50 stands for zero in the data rows.
Here are some points, one per row:
np.array([48, 46, 31, 41, 50, 13, 25, 74, 57, 53, 56, 28, 54, 35, 56, 42,
          59, 79, 36, 35, 36, 22, 39, 64, 37, 48, 57, 64, 37, 18, 72, 37])
np.array([30, 42, 29, 55, 42, 58, 47, 39, 34, 84, 86, 61, 48, 38, 57, 76,
          70, 4, 57, 60, 60, 36, 58, 49, 65, 45, 19, 46, 21, 56, 74, 33])
np.array([48, 71, 73, 76, 24, 83, 59, 50, 59, 46, 74, 51, 36, 71, 44, 55,
          93, 48, 43, 74, 68, 44, 38, 53, 34, 56, 49, 64, 42, 20, 35, 41])
np.array([55, 53, 47, 33, 0, 54, 57, 68, 45, 58, 41, 49, 66, 28, 35, 75,
          46, 57, 59, 50, 67, 59, 50, 24, 11, 41, 37, 67, 29, 62, 33, 80])
np.array([70, 51, 51, 35, 49, 46, 31, 67, 43, 45, 40, 74, 17, 18, 68, 61,
          64, 63, 65, 49, 64, 42, 55, 56, 39, 61, 47, 33, 48, 45, 17, 77])
np.array([52, 77, 50, 33, 32, 51, 51, 40, 64, 53, 54, 37, 44, 74, 71, 55,
          25, 38, 71, 33, 70, 43, 8, 46, 51, 45, 68, 59, 63, 33, 78, 53])
np.array([59, 33, 34, 36, 33, 46, 56, 35, 55, 24, 65, 53, 94, 52, 49, 0,
          63, 66, 37, 49, 67, 30, 46, 20, 56, 47, 51, 40, 42, 52, 49, 41])
np.array([30, 85, 56, 62, 54, 73, 59, 76, 62, 54, 65, 27, 37, 65, 55, 64,
          52, 64, 39, 40, 50, 52, 56, 54, 49, 46, 88, 43, 27, 69, 10, 45])
np.array([69, 35, 25, 42, 55, 34, 56, 41, 67, 54, 80, 16, 16, 48, 29, 38,
          67, 68, 71, 21, 4, 69, 63, 44, 35, 44, 37, 61, 48, 44, 62, 44])
np.array([78, 84, 50, 56, 68, 70, 70, 60, 92, 48, 33, 29, 65, 20, 43, 62,
          37, 41, 59, 46, 58, 41, 78, 31, 63, 62, 14, 58, 64, 39, 53, 32])
np.array([44, 47, 24, 31, 54, 56, 59, 31, 55, 48, 23, 58, 55, 78, 73, 75,
          63, 72, 71, 25, 55, 56, 56, 57, 64, 56, 75, 29, 49, 46, 62, 42])
np.array([68, 68, 62, 65, 64, 38, 58, 84, 58, 34, 57, 37, 60, 43, 68, 46,
          27, 39, 28, 59, 34, 75, 20, 61, 48, 48, 13, 11, 25, 67, 81, 57])
np.array([37, 36, 72, 17, 48, 38, 64, 21, 53, 71, 65, 42, 75, 54, 54, 68,
          29, 43, 61, 38, 57, 51, 65, 85, 69, 12, 38, 49, 52, 55, 22, 40])
np.array([59, 19, 49, 59, 33, 76, 29, 34, 73, 60, 49, 69, 29, 38, 81, 59,
          40, 49, 33, 65, 40, 39, 37, 82, 35, 21, 45, 46, 57, 44, 51, 48])
np.array([19, 33, 54, 81, 55, 56, 67, 61, 32, 82, 3, 31, 40, 53, 22, 31,
          54, 62, 56, 49, 69, 31, 34, 51, 44, 47, 30, 34, 91, 57, 52, 52])
np.array([55, 31, 79, 55, 66, 54, 84, 81, 55, 71, 65, 95, 58, 82, 51, 61,
          52, 73, 37, 57, 37, 59, 46, 27, 54, 59, 46, 54, 42, 47, 40, 64])
np.array([62, 55, 42, 71, 69, 50, 32, 49, 20, 23, 65, 38, 61, 68, 36, 69,
          49, 75, 43, 20, 29, 28, 71, 23, 42, 1, 40, 35, 62, 20, 60, 52])
np.array([50, 53, 60, 35, 30, 61, 63, 69, 15, 51, 39, 44, 44, 34, 19, 43,
          47, 45, 39, 40, 46, 42, 56, 67, 70, 49, 76, 29, 39, 50, 67, 78])
np.array([36, 64, 25, 41, 35, 40, 47, 57, 64, 28, 51, 88, 41, 81, 42, 25,
          30, 41, 90, 37, 62, 45, 49, 55, 84, 42, 37, 42, 60, 52, 53, 69])
np.array([48, 28, 58, 47, 36, 71, 46, 35, 75, 55, 49, 57, 35, 48, 81, 43,
          30, 36, 15, 36, 47, 22, 73, 19, 42, 23, 65, 46, 48, 85, 59, 46])
np.array([53, 55, 64, 68, 86, 34, 41, 50, 78, 25, 50, 44, 53, 33, 29, 39,
          66, 50, 45, 29, 79, 29, 51, 83, 56, 58, 45, 64, 42, 92, 58, 54])
np.array([54, 62, 89, 21, 41, 60, 78, 53, 25, 43, 64, 42, 24, 27, 70, 28,
          74, 51, 33, 52, 60, 78, 63, 47, 59, 45, 57, 60, 79, 38, 60, 52])
np.array([48, 58, 31, 81, 66, 36, 34, 39, 34, 34, 43, 40, 51, 55, 53, 38,
          45, 24, 43, 55, 87, 92, 73, 58, 22, 35, 53, 30, 63, 44, 47, 55])
np.array([18, 38, 64, 69, 63, 38, 60, 49, 63, 75, 47, 41, 60, 52, 86, 38,
          58, 50, 58, 46, 62, 65, 81, 37, 36, 70, 57, 64, 23, 28, 62, 99])
np.array([72, 49, 49, 61, 70, 38, 46, 30, 28, 38, 26, 43, 63, 37, 59, 75,
          54, 74, 45, 64, 73, 58, 42, 36, 58, 72, 62, 55, 41, 67, 74, 29])
np.array([42, 61, 34, 46, 27, 14, 46, 68, 53, 54, 42, 57, 63, 75, 57, 65,
          88, 44, 40, 24, 39, 54, 40, 49, 49, 44, 48, 54, 84, 79, 72, 26])
np.array([77, 42, 81, 71, 26, 26, 50, 37, 21, 44, 32, 33, 29, 80, 55, 40,
          27, 65, 79, 65, 67, 44, 49, 56, 62, 49, 40, 64, 21, 60, 39, 36])
np.array([51, 23, 59, 60, 62, 84, 54, 80, 29, 52, 57, 52, 72, 30, 56, 44,
          41, 60, 93, 61, 57, 48, 42, 70, 62, 39, 79, 63, 56, 45, 68, 42])
np.array([48, 49, 83, 72, 47, 44, 61, 44, 54, 30, 68, 99, 43, 22, 32, 74,
          63, 35, 56, 16, 48, 56, 44, 39, 34, 64, 71, 48, 45, 35, 43, 60])
np.array([59, 58, 30, 27, 89, 57, 65, 75, 50, 22, 24, 53, 70, 53, 65, 51,
          46, 27, 44, 63, 51, 58, 49, 53, 28, 46, 40, 71, 57, 46, 35, 33])
np.array([38, 64, 60, 42, 36, 50, 33, 7, 70, 64, 60, 46, 83, 45, 43, 48,
          38, 73, 60, 44, 54, 65, 19, 48, 66, 67, 54, 8, 83, 47, 44, 50])
np.array([57, 36, 0, 55, 49, 33, 73, 55, 65, 51, 75, 53, 40, 46, 52, 34,
          47, 66, 51, 47, 57, 56, 27, 48, 49, 44, 55, 40, 50, 29, 36, 25])
np.array([61, 78, 39, 30, 54, 55, 43, 25, 31, 53, 61, 61, 73, 80, 67, 33,
          58, 60, 50, 41, 30, 20, 58, 77, 29, 75, 25, 54, 66, 41, 55, 67])
np.array([0, 47, 72, 24, 68, 52, 54, 40, 59, 2, 30, 40, 36, 50, 36, 46,
          48, 36, 77, 83, 11, 44, 42, 36, 13, 57, 36, 27, 29, 50, 68, 22])
np.array([37, 35, 55, 68, 40, 64, 19, 38, 65, 52, 25, 66, 51, 45, 41, 53,
          48, 42, 32, 40, 21, 82, 33, 35, 72, 35, 37, 99, 48, 35, 47, 53])
np.array([67, 36, 74, 39, 69, 37, 23, 66, 40, 68, 73, 37, 52, 53, 56, 45,
          70, 31, 80, 71, 46, 53, 35, 25, 48, 44, 66, 55, 70, 77, 22, 62])
np.array([39, 61, 32, 32, 78, 48, 55, 15, 37, 61, 48, 46, 30, 42, 53, 57,
          47, 31, 22, 57, 47, 29, 13, 34, 85, 31, 52, 66, 36, 44, 34, 80])
np.array([57, 51, 34, 57, 64, 57, 76, 28, 28, 58, 53, 54, 53, 49, 24, 44,
          11, 53, 45, 50, 50, 55, 40, 71, 7, 74, 60, 71, 61, 78, 53, 52])
np.array([45, 43, 29, 45, 48, 99, 16, 41, 41, 55, 54, 56, 42, 50, 54, 38,
          67, 59, 41, 42, 37, 81, 55, 53, 73, 57, 35, 58, 27, 76, 52, 53])
np.array([57, 72, 42, 64, 48, 35, 49, 42, 42, 70, 53, 66, 24, 46, 32, 42,
          21, 59, 65, 91, 51, 43, 81, 37, 57, 57, 76, 55, 74, 65, 73, 42])
np.array([67, 6, 41, 49, 48, 53, 55, 63, 56, 12, 55, 14, 42, 68, 40, 79,
          35, 22, 27, 53, 58, 51, 59, 55, 64, 99, 37, 43, 75, 43, 46, 58])
np.array([21, 47, 67, 39, 52, 50, 9, 64, 29, 75, 53, 72, 36, 41, 51, 40,
          23, 46, 21, 21, 49, 53, 62, 40, 58, 75, 31, 58, 37, 34, 25, 3])
np.array([65, 48, 57, 14, 76, 41, 30, 59, 85, 54, 36, 54, 51, 70, 0, 64,
          58, 51, 28, 86, 69, 68, 63, 62, 36, 40, 49, 37, 34, 35, 70, 48])
np.array([50, 56, 50, 64, 38, 31, 83, 40, 44, 55, 31, 59, 44, 33, 57, 49,
          74, 61, 43, 76, 25, 52, 60, 64, 67, 50, 46, 36, 50, 56, 20, 55])
np.array([84, 54, 53, 68, 38, 50, 51, 51, 42, 75, 15, 45, 69, 56, 39, 25,
          57, 7, 64, 51, 19, 41, 55, 60, 52, 59, 90, 37, 37, 42, 34, 45])
np.array([18, 59, 46, 67, 30, 37, 39, 67, 49, 35, 65, 40, 69, 35, 58, 66,
          40, 60, 48, 89, 32, 43, 67, 59, 65, 58, 68, 69, 67, 54, 33, 69])
Along one direction, these points spread out more than along any other. Take the direction at right angles to it along which they spread out most. Go by this last direction. For each point below, how far along it does it lie, from 0 to 99? The average is 50, and the first point in the table lies past the average. One standard deviation of the points above along it is 16.
np.array([59, 58, 30, 27, 89, 57, 65, 75, 50, 22, 24, 53, 70, 53, 65, 51,
          46, 27, 44, 63, 51, 58, 49, 53, 28, 46, 40, 71, 57, 46, 35, 33]) ~ 35
np.array([57, 36, 0, 55, 49, 33, 73, 55, 65, 51, 75, 53, 40, 46, 52, 34,
          47, 66, 51, 47, 57, 56, 27, 48, 49, 44, 55, 40, 50, 29, 36, 25]) ~ 67
np.array([72, 49, 49, 61, 70, 38, 46, 30, 28, 38, 26, 43, 63, 37, 59, 75,
          54, 74, 45, 64, 73, 58, 42, 36, 58, 72, 62, 55, 41, 67, 74, 29]) ~ 34
np.array([55, 31, 79, 55, 66, 54, 84, 81, 55, 71, 65, 95, 58, 82, 51, 61,
          52, 73, 37, 57, 37, 59, 46, 27, 54, 59, 46, 54, 42, 47, 40, 64]) ~ 42
np.array([48, 46, 31, 41, 50, 13, 25, 74, 57, 53, 56, 28, 54, 35, 56, 42,
          59, 79, 36, 35, 36, 22, 39, 64, 37, 48, 57, 64, 37, 18, 72, 37]) ~ 70
np.array([18, 38, 64, 69, 63, 38, 60, 49, 63, 75, 47, 41, 60, 52, 86, 38,
          58, 50, 58, 46, 62, 65, 81, 37, 36, 70, 57, 64, 23, 28, 62, 99]) ~ 40
np.array([37, 35, 55, 68, 40, 64, 19, 38, 65, 52, 25, 66, 51, 45, 41, 53,
          48, 42, 32, 40, 21, 82, 33, 35, 72, 35, 37, 99, 48, 35, 47, 53]) ~ 71
np.array([67, 6, 41, 49, 48, 53, 55, 63, 56, 12, 55, 14, 42, 68, 40, 79,
          35, 22, 27, 53, 58, 51, 59, 55, 64, 99, 37, 43, 75, 43, 46, 58]) ~ 35
np.array([55, 53, 47, 33, 0, 54, 57, 68, 45, 58, 41, 49, 66, 28, 35, 75,
          46, 57, 59, 50, 67, 59, 50, 24, 11, 41, 37, 67, 29, 62, 33, 80]) ~ 39
np.array([57, 51, 34, 57, 64, 57, 76, 28, 28, 58, 53, 54, 53, 49, 24, 44,
          11, 53, 45, 50, 50, 55, 40, 71, 7, 74, 60, 71, 61, 78, 53, 52]) ~ 32
np.array([48, 58, 31, 81, 66, 36, 34, 39, 34, 34, 43, 40, 51, 55, 53, 38,
          45, 24, 43, 55, 87, 92, 73, 58, 22, 35, 53, 30, 63, 44, 47, 55]) ~ 34
np.array([48, 71, 73, 76, 24, 83, 59, 50, 59, 46, 74, 51, 36, 71, 44, 55,
          93, 48, 43, 74, 68, 44, 38, 53, 34, 56, 49, 64, 42, 20, 35, 41]) ~ 41
